Each row is where one point has got to under a steady rotation. How many steps took it there?
The counts run from 0 to 780.
[-11  20  -1 -24  -6 -12  13  11 -24  -1  -6  16   5  -1 -27 -10  10  26
  28   9 -14 -24  -1  -3   5  10  -2   2   6   2   3 -13 -23  17 -12 -22
  -6  -9  15  -2 -14 -26   0   8  20  18  -2  23   3  12   1  -6 -11   4
 -12 -14   3 -18  -3  17 -15   7  10  -4  -9  -7   0 -10  26   5] | 629
[  1  17  12 -12 -11  -8  13   6   5   6  18  -5  -1 -10 -25  16   1   3
   4  -3 -15 -18  -1  -8  -2  22  -3 -16   0  -8  10 -16  -1  18 -26   7
 -11 -34  -9  19 -11 -20   1   9   9   5  17  -2   0   3  -5 -18 -20  24
 -10  -1  -7 -23   9  27 -20   1  16  -4  -1 -17  11 -13  11  -6] | 185
[-16  16 -17   6 -19  -3   8  20 -28  -2   8  -1   9  -5 -25  -3   5   7
   4   9 -10 -30  -6   4   9  18 -18  -6  -6   3  -2 -25   3  18   4  -7
   3 -34  -5  -8 -16 -18  -3   0  10  20  18  -1  -7   6 -13 -26 -12   2
  14  -8 -13  -1  -7   2 -24  -3   5  18  -2  -6   6 -18 -12 -19] | 73
[-14   8   1   8  -8 -13   5  18 -34  -7  -3  12   1  -4 -26  -5   8  18
   7   6 -11 -23  -5  -7  13  21 -18   0 -10  11  -5 -29 -27  24  -5 -10
   6 -18  -2   6  -1 -12  -6  -9  27  26   8   9  13  -2  -3 -20 -18  11
  -5  -3  -8 -17 -12   4 -17   2  11   7  -9 -11  -5  -1  14   3] | 682
[ -1  20  12 -18 -10  -8  12   1  -2  13  17   4   0  -9 -28  15   5  10
  15   1 -14 -20   2  -8  -6  17   4 -11   6 -10   8 -10  -6  18 -33  -1
 -20 -27  -6  16 -12 -21  -2  15   3   8  15   6  -3   6  -8  -5 -16  14
 -11 -14  -4 -27  13  30 -22   2  10  -4  -8 -12  11  -7  17  -7] | 121
[-22  22 -25  13 -19  -3  12  18 -16  -9  -9   1   5  -8 -17 -13   9  11
   5   2 -12 -31  -4  11   4  22 -13   0  -5   6  -1 -12  -2   7   8 -14
   3 -18   6  -5 -16 -22  -1  -1  15  18  10   7  -3  12 -14 -31 -13   3
   8 -13   3  -3  -9   9 -31   0  -3  10  -3 -12  12 -24 -16 -13] | 520
[-11  24 -10 -10 -10  -5   8  -9   2  -2  19 -15 -11  -8 -25   8  12  14
  -9   7 -19 -22   4   7  -6  19  11 -11   0  -3   4  -9  20   8  -2  -7
 -11 -32  -8   9 -15 -24   4  10   2   4   3 -10 -10  15 -22 -11  -7   9
   9 -17  -1  -6   7  14 -22  -6   5   1  -7 -19  18 -31  -3 -26] | 75
[-14  16 -21 -14  -7 -13   4   3 -25 -13  -7   7  11  -8 -13 -25  13  33
   8  12 -18 -17   2  17  11  16  -2   6  -1   5  -4  -9  -5  15   7 -22
   5 -13  14  -5 -10 -17  -3   3  19  18  -5  14  -7  14   5 -10 -14  -2
   9 -14  16   1 -20  14 -25  -6  11  13 -17  -3   5 -22   9  -6] | 701
[-15  26 -26   9 -17  -5  11   8  -1  -6   5 -11  10  -9 -10 -10   6   2
   0  -3 -18 -26  -1  11   6  24  -6 -10  -2  -1   3 -14  13   7   7  -2
   2 -24  -3   0 -14 -24   8   6   5  12  12  -5 -11  13 -13 -29 -17  10
   5  -9   3  -1  -7  17 -31  -5   6   9  -5 -14  18 -35 -14 -13] | 521
[  1   5   4   8  -8 -14   9  -5 -14  -4  14  13 -14 -13 -13   6   1  22
   3   9 -12  -9   0  -9   4  21  -4  -4 -12  -8 -12  -1  -8  15 -34  -2
  -9 -32   2  36   6  -7 -25 -10   7  10   4   7  -3   5 -20  -9 -18  25
  -3  -4  -3  -7   8  30 -15  -6   7  -3 -16 -13  11  11  13 -11] | 543
[  9   7 -10   4   6 -20   3  -7 -17  -2  27  -6  10  -8 -13 -14   7  10
  13  19 -12 -18 -11  -7  18  22   4 -16 -16  -7  -5 -26   4  16   1   3
  16 -23   3  18   7 -14   3 -10  13  13  -6   8  -8   9 -12   6 -15  24
 -15   1 -12  13 -10  22  -5   0  26  -8 -24  -5  16 -18  22   3] | 16
[-13  14 -22  21 -16 -16  16  14  -6 -15  -6  -3  -7  -4 -12  -1  -1  11
   3 -15 -14 -18   2  -3   5  22  -6 -17  -3  -4   6 -13   3   3  -9   9
   6 -36  -1  14  -5 -12 -13  -2   9  18  15  -5  -4  10 -18 -34 -23  19
   3   6   3   6   2  22 -17  -6   7   1   3 -20  22 -16 -14 -14] | 86
[ -6  15   2  -6 -12  -1   4  -4 -15  -2  22  -2  -5 -18 -18   2  15  11
 -16  23 -18 -17  -8  13  -5  26  -9  -3 -12   4 -16 -12  10  24  -5 -16
  -5 -30  -5  13   0 -12   0  -5  18   2  -6   3  -7   5 -17 -14  -7  16
  12 -17  -5 -11  -9   6 -29  -8   9  10 -16 -16   1 -20   5 -21] | 36
[  4  -1   1   6   9 -23   3 -10  -5   4  27 -11   5  -5 -17  -2   1   9
   7   5 -14 -15  -2 -11  12  21   8 -20  -7 -10   5 -28   1  13 -10  14
   4 -31  -7  29   8 -15   3  -3   2  16   3  -5   0   4 -11   2 -24  22
 -19   3  -9  -3  -8  30  -8   3  17 -11 -23  -6  22 -12  22   4] | 743
[-11  16  -4 -25  -2 -20  10   0  -5  -6  -6   2  -4  -3 -22  -5  10  33
  15  -9 -21 -12  15   2   0   9  18  -5  13   1  18  -5 -13   5 -13  -9
  -9 -13  10   7 -11 -29   1  16  14  20  -2   4   5  11   8  -3 -21   2
 -10 -10  15 -18  -3  28 -16   2  10 -11 -13  -9  10 -18  28   1] | 194
[-14  17  -5   1 -18 -12  16  22 -13  -3 -10   8   7  -2 -21   1  -1  12
  20 -14 -16 -24   6  -4   6  19 -13  -9   7  -3  15 -15 -22  13 -21   4
  -9 -25  -1   4 -15 -16  -9  11   7  20  25   4   3   4   7 -26 -28   5
  -6   1   5 -18   1  27 -25  -1  11   4  -1  -8   9  -2   4   2] | 695
[ -2  21  -6 -24   1 -13   5 -12 -15   0  11   0  -3  -4 -29 -11  17  25
  13  21 -15 -22  -5  -2  -2  10  15  -4   0   3  -1 -11   0  12   0 -25
  -3 -11  10   4  -9 -30   8   5  17  14 -13  15  -3  20 -16  10  -4   9
 -10 -19  -3  -6  -4  17 -10   7   3 -12 -19  -9  11 -25  22  -3] | 219
[-14  21 -13  -3 -11  -1   2 -11  -3   0  11  -9 -13  -8 -21   2  13  15
  -6   9 -17 -23   5  10 -10  19   8  -4   3  -1  -4  -5  10   6  -6 -14
 -21 -20  -4  11 -14 -27   1   8   1   7   4  -9  -7  12 -28 -10 -12   7
   5 -25   1 -20   3  20 -32   4  -9  -1 -12 -14  21 -24   0 -19] | 11
[ -4  16  -7 -14  -3 -12  12  15 -26  -4   3   7  26  -4 -19 -20  10  17
  19   7 -15 -21  -8   3  17  18  -7  -8  -4   3   5 -22 -11  19   5  -9
  17 -16  11  -7  -2 -15   6  -2  25  21  -3  18  -5  10  13 -12 -16   8
  -6  -2   1  -1 -17  12 -16   0  25   4 -13   2  -1 -23  21  11] | 118
[-23  23 -19  -5 -19 -10  17  19 -11 -15 -13   4  -6  -3 -26   0   7  22
   5 -11 -16 -19   9   6   0  13  -5  -8   5   4  10 -10  -4   8  -5  -8
  -3 -31   1  -5 -18 -18 -12  10  17  18  12  -1  -4  12  -6 -36 -16   3
  15  -4   5  -7   3  10 -21  -9   6   7   8 -18   9 -22  -9 -19] | 494
[ -8  20  -3   2 -18   2   7  -2 -13   9  13   7  -9 -11 -22   3   8   6
   3  15 -13 -32  -6   2  -6  21  -8   0  -5  -4  -9  -8   0  16 -21 -12
 -22 -18  -4  14 -15 -22  -3   4   2   3  10   4  -5   9 -27 -13  -9  13
  -1 -22  -5 -25   2  20 -35   8  -4   4 -10 -17  15 -11   2 -14] | 238
[-19  20  -9   6 -16  -8   7  -1  -8  -1  -1   2 -15 -10 -21   3   7  14
   1   3 -19 -28   7   8  -6  19   3   2   1   0  -3  -2  -5   7 -15 -10
 -22 -14  -2  15 -12 -27  -6   8   2  16   9  -3   2   4 -23 -18 -19   3
  -1 -23   7 -28   4  24 -34   5 -11   1 -11 -18  19 -11  -4 -13] | 239
[  8   9   1  -3   1 -10  -3  -8 -23  11  27   2   7  -9 -21  -8   8   6
  15  27 -10 -24 -15 -12  12  20   1  -9 -11  -5 -11 -24  -3  19  -8 -12
  -1 -17   1  19  -3 -18   4  -6   9  11  -5  13  -4   9 -19  13 -11  19
 -17 -11 -17  -7  -7  21 -15   4  11  -6 -29   1  12 -11  24   3] | 17
[  3  10   8 -22   0 -20   7 -13   0   3  20  -3  -3  -3 -26   9   6  22
  15  -2 -15 -10   7 -11  -1  15  19 -15   5 -10  15 -13  -3  11 -24   4
 -11 -31   0  21  -4 -22   0  15   7  12   2   0  -1   8  -1   4 -21  13
 -13  -5   0 -14   7  32  -9  -3  19 -15 -16 -10  13  -9  29  -3] | 705
[-13   0  -1  16  -3 -19  -2   4 -34  -7   0  12  -5  -4 -20  -1   1  24
   8   9 -10 -21   4  -8  13  15  -8   1  -6   3  -7 -21 -29  17 -18  -4
  -4 -24   1  23   5 -12 -21  -9  12  29   8   2  11  -4  -7  -7 -24   6
 -10  -5  -3 -16 -10  19 -15   3   3   1 -19  -6  10  13  15   3] | 389
[-15   7 -17   1  -9 -18  -3 -12 -16 -10   1   1 -12  -5 -16   3   2  36
   1   3 -16  -9  19   4   2  13  10  -1   3  -4   1   0  -6   6 -21  -6
 -18 -35   3  22  -3 -10 -27   6  -4  18   5  -6  -7   6 -13 -10 -25  -3
   8 -13  16  -4   4  30 -15  -7  -3   6 -18  -8  22   1  -1 -22] | 278
[ -5   6  -2  -9  -7 -12   0   0 -40   5  12  12   0  -2 -30   3   7  23
  22  25  -7 -26  -4 -12   8  10  -1   1   0   1 -11 -17 -18  24 -22 -19
 -12 -25   6   9  -8 -15 -16  -5   7  25   7  14  -3   7 -13   5  -6   4
  -3 -16  -8 -11   4  17 -13   3  -2   2 -19   1   4   7  17  -9] | 427
[-14  15 -17  16 -17 -21  19  17 -12 -11 -13   7 -13  -2 -20  -3   0  13
  16 -16 -11 -23   3  -9   5  14  -6  -8  -1  -3   8 -13 -16   3 -17   3
  -2 -23   5  10  -9 -18 -16   0  12  27  18   1   8   8 -17 -32 -24  15
 -10   4   0  -4   6  23 -14  -1   2  -8   1 -17  18  -4  -3  -3] | 377
[ -9  13 -23  -9  -6 -12   8   3 -23 -12  10  -5   7  -5 -18 -13  14  19
  -4  14 -17 -16  -6  11  10  21  -3 -10 -10   5  -5 -20  12  17  16 -14
  16 -32   1  -4  -3 -17   2  -4  23  16  -6   1 -13  11  -5 -14  -4   9
  13  -6  -1  14 -13  -2 -17 -13  20  13 -11 -11   5 -35   0 -16] | 573
[ -3   8  -6  -2   8 -26  -1 -22  -2  -2  14 -10 -10  -5 -19  -6   7  24
  10   0 -19 -15  14  -5   5  10  24  -9   2  -4  11 -15  -5   3 -13   1
  -6 -18   2  21   1 -27   3   5   5  21  -6  -8   4   6 -13   9 -25   9
 -20  -9   7 -12  -3  34  -9   8   8 -18 -27  -8  26 -14  23   3] | 232
[-19  12  -2   4 -17 -15  10  12 -13  -3 -11   7  -5  -5 -21   4   0  18
  13 -11 -18 -23  14  -2   1  14  -3   0   8  -1  11  -9 -23   8 -24   0
 -20 -21  -3  13 -10 -19 -15   7   6  21  20  -1   9   2  -2 -20 -30   3
 -11  -7   6 -30   1  29 -23   2   0  -1  -7 -13  15   4   9  -3] | 759
